(in the rows, 128 means zero)
The rows below fall into families. The same turns and mirrors carry the whole set onto itself and the rows of a family onto each other. For each named row, which other rows are in its family? Write them in the order they are listed.
These 18 rows form 3 families of 6 rows each.
T: [125 134 110 119 160 122 184 159 122]
A: [107 120 103 117 143 133 172 127 155]
N: [146 139 147  68 115 123 133 117 142]
U: [124 144 106 145 148 154 143 129 143]
K: [124 162 148  88 119  92 154 121 124]
E: [147 178 147  81 132 119 133 140 131]
H: [111 164 143 135 150 120 145 159 107]
D: [106  95 143  97 125 114 164 135 129]
Y: [146 177 149 101 121 124 120 123 123]
P: [140 151 156  93 112  98 149 116 107]
W: [134 125 138 111 136 169 111 141 146]
B: [ 99 101 143 114 118 113 155 120 128]
J: [121 133 136 100 145 164 117 150 157]
V: [130 151 149 131 149 122 145 167  94]
L: [146  92 117 123 132 144 160 126 122]
R: [133 130 117 153 140 130 159 128 103]
F: [156 124 114 111 159 156 154 156 129]
C: [131 151 142  83 111 122 129 106 152]

Same family as F: T, A, U, L, R
Same family as Y: N, K, E, P, C

The rows below fall into families. The same turns and mirrors carry the whole set onto itself and the rows of a family onto each other. For each named row, which other rows are in its family? Write them in the order they are listed.
These 16 rows form 4 families of 4 rows each.
kasod: [130 108 150 132 156 160 131 105 159 105 128 112  98 110  63  95 113 139
 181 136 182 123 127 136  91 135 143]
biriz: [134 109 147 139 151 165 140  92 155 104 129 100 104 116  74  89 105 132
 176 144 185 114 130 127  87 135 145]
gar: [131 119 157 136 151 157 144 110 152 116 124 107 101 110  69  98 103 133
 183 145 190 122 123 129  93 142 149]
depuv: [109 130 120 149 135 107 128  41 112  98 108 133 122 125  89 101 119 146
 108 102 161 126 142 161 141 103 192]
nuse: [118 110 148 150 152 135 119 110  97 148 163 133 113 147 132 113 110 176
 131 133 144 100 129 137 153 145 144]
zelag: [124  91 142 147 155 123 113 109  97 143 153 128 123 143 136 104 123 170
 135 124 133  99 134 133 134 153 150]
Gen: [124 111 149 138 153 126 118 111 104 153 166 140 113 143 141 115 112 168
 117 140 151 109 120 129 145 141 145]
fod: [126 113 139 149 155 124 121 107  90 146 165 130 114 140 140 110 118 170
 127 145 143  92 124 125 136 145 141]
giri: [112 135 130 154 129 110 123  55 110  97 106 144 116 123  94 107 124 152
 110  99 166 132 135 180 152 109 192]
nid: [127 127 149 123 150 156 130 105 147 118 135  86 109 113  79  97 100 126
 169 139 188 127 130 127  79 147 151]
sepek: [107 125 133 160 135 104 133  40 116 108 108 142 120 126  87 113 119 146
 111 100 169 133 130 173 148 109 185]
nop: [165 164 122 155 150 147 143  99 125 133 161 144 153  74  81 134 123 133
 150 141 145 168 152 153 117 110 173]
mim: [167 154 127 172 129 131 146  88 125 137 154 134 151  88  74 134 121 129
 151 136 134 161 147 152  82 110 181]
gepi: [127 138 120 142 129 108 129  40 103 107 124 129 123 125 101  92 123 146
 117 103 168 125 145 183 151 119 198]
dulol: [162 158 124 161 147 143 139  94 117 132 157 139 160  74  86 123 127 133
 145 150 139 171 149 146  99 106 181]
Kovi: [155 160 127 153 139 150 145  99 130 140 156 149 153  80  82 135 121 132
 149 136 144 170 146 150 101 102 185]

Same family as giri: gar, nuse, Kovi
Same family as kasod: Gen, sepek, nop
Same family as biriz: depuv, fod, dulol

